[[152 151 150 149 150]
 [106 105 106 109 110]
 [153 153 152 149 149]]
->
[[152 151]
 [106 105]
 [153 153]]

[[145 128 110]
 [157 110 113]
 [140 131 155]]
->
[[145 128]
 [157 110]
 [140 131]]

[[137 133 142 135 135]
 [129 138 132 134 118]
 [151 144 136 108 135]
 [121 128 108 137 128]
 [125 124 120 136 116]]
->
[[137 133]
 [129 138]
 [151 144]]

[[133 123 140 142 151]
 [139 120 137 132 123]
 [139 122 142 143 144]
 [146 108 146 134 123]]
->
[[133 123]
 [139 120]
 [139 122]]

[[125 130 114 134 142]
 [123 127 126 122 138]
 [130 139 109 137 111]
 [111 137 104 108 134]]
->
[[125 130]
 [123 127]
 [130 139]]

[[126 131 135 124 124]
 [124 129 132 128 129]
 [124 129 131 129 106]
 [157 131 137 100 157]]
->
[[126 131]
 [124 129]
 [124 129]]

[[128 118 106]
 [132 119 137]
 [125 126 146]]
->
[[128 118]
 [132 119]
 [125 126]]
---
[[128 110 128 127 124 134 126 137]
 [126 103 126 131 125 137 125 137]
 [131 147 129 126 127 136 131 139]
 [128  99 129 129 127 129 124 135]
 [125 120 131 123 122 132 127 138]
 [124 120 129 128 123 135 127 137]
 [127 143 128 128 124 136 131 136]]
->
[[127 143 128 128 124 136 131 136]
 [124 120 129 128 123 135 127 137]
 [125 120 131 123 122 132 127 138]
 [128  99 129 129 127 129 124 135]
 [131 147 129 126 127 136 131 139]
 [126 103 126 131 125 137 125 137]
 [128 110 128 127 124 134 126 137]]

[[111 110 151 124 105]
 [130 128 128 104 119]
 [111 110 151 125 104]
 [120 118 134 117 109]
 [125 122 129 112 113]
 [132 132 129 100 123]
 [126 123 128 110 114]
 [120 118 133 116 110]]
->
[[120 118 133 116 110]
 [126 123 128 110 114]
 [132 132 129 100 123]
 [125 122 129 112 113]
 [120 118 134 117 109]
 [111 110 151 125 104]
 [130 128 128 104 119]
 [111 110 151 124 105]]

[[115 106 127 129 105 121 124 120]
 [138 105 145 134 110 139 143 117]]
->
[[138 105 145 134 110 139 143 117]
 [115 106 127 129 105 121 124 120]]

[[142 121 117 104 147 142 118 142 105 155 116]
 [111 127 132 125 140 138 139 128 110 137 124]
 [123 130 120 127 142 132 129 114 121 135 132]
 [142 118 131 132 122 124 136 133 124 125 139]
 [149 123 111 133 116 112 115 106 123 133 152]
 [129 138 149 133 131 130 147 139 148 119 119]
 [116 145 157 142 123 140 139 143 131 123 103]
 [138 149 126 146 132 119 132 114 142 105 146]]
->
[[138 149 126 146 132 119 132 114 142 105 146]
 [116 145 157 142 123 140 139 143 131 123 103]
 [129 138 149 133 131 130 147 139 148 119 119]
 [149 123 111 133 116 112 115 106 123 133 152]
 [142 118 131 132 122 124 136 133 124 125 139]
 [123 130 120 127 142 132 129 114 121 135 132]
 [111 127 132 125 140 138 139 128 110 137 124]
 [142 121 117 104 147 142 118 142 105 155 116]]

[[155 138 138 126 141 105 102 132 132 133 117 128 134 133 126 143]
 [127 110 149 114 121 124 132 138 120 133 109 126 112 144 138 122]
 [134 119 140 126 131 117 118 125 131 126 120 131 129 139 127 130]]
->
[[134 119 140 126 131 117 118 125 131 126 120 131 129 139 127 130]
 [127 110 149 114 121 124 132 138 120 133 109 126 112 144 138 122]
 [155 138 138 126 141 105 102 132 132 133 117 128 134 133 126 143]]

[[113 125 127 155 140]
 [128 132 126 108 124]]
->
[[128 132 126 108 124]
 [113 125 127 155 140]]
---
[[112 153 115 126 124]
 [121 104 116 136 148]
 [126 107 112 136 150]
 [119 130 116 138 143]]
->
[[104 116]
 [107 112]]

[[138 150 146 148 127]
 [138 150 146 148 127]
 [137 149 146 148 127]]
->
[[150 146]
 [149 146]]

[[147 123 118 143 133]
 [128 128 128 128 128]
 [122 129 153 155  99]
 [144 121 132 116 119]]
->
[[128 128]
 [129 153]]

[[133 145 144 151]
 [138 131 129 140]
 [130 143 142 158]
 [123 123 125 107]
 [116 122 125 136]]
->
[[131 129]
 [143 142]]

[[146 125 125]
 [137 121 120]
 [155 116 115]
 [143 119 113]]
->
[[121 120]
 [116 115]]

[[102 128 132 129]
 [119 128 129 128]
 [125 128 128 128]]
->
[[128 129]
 [128 128]]
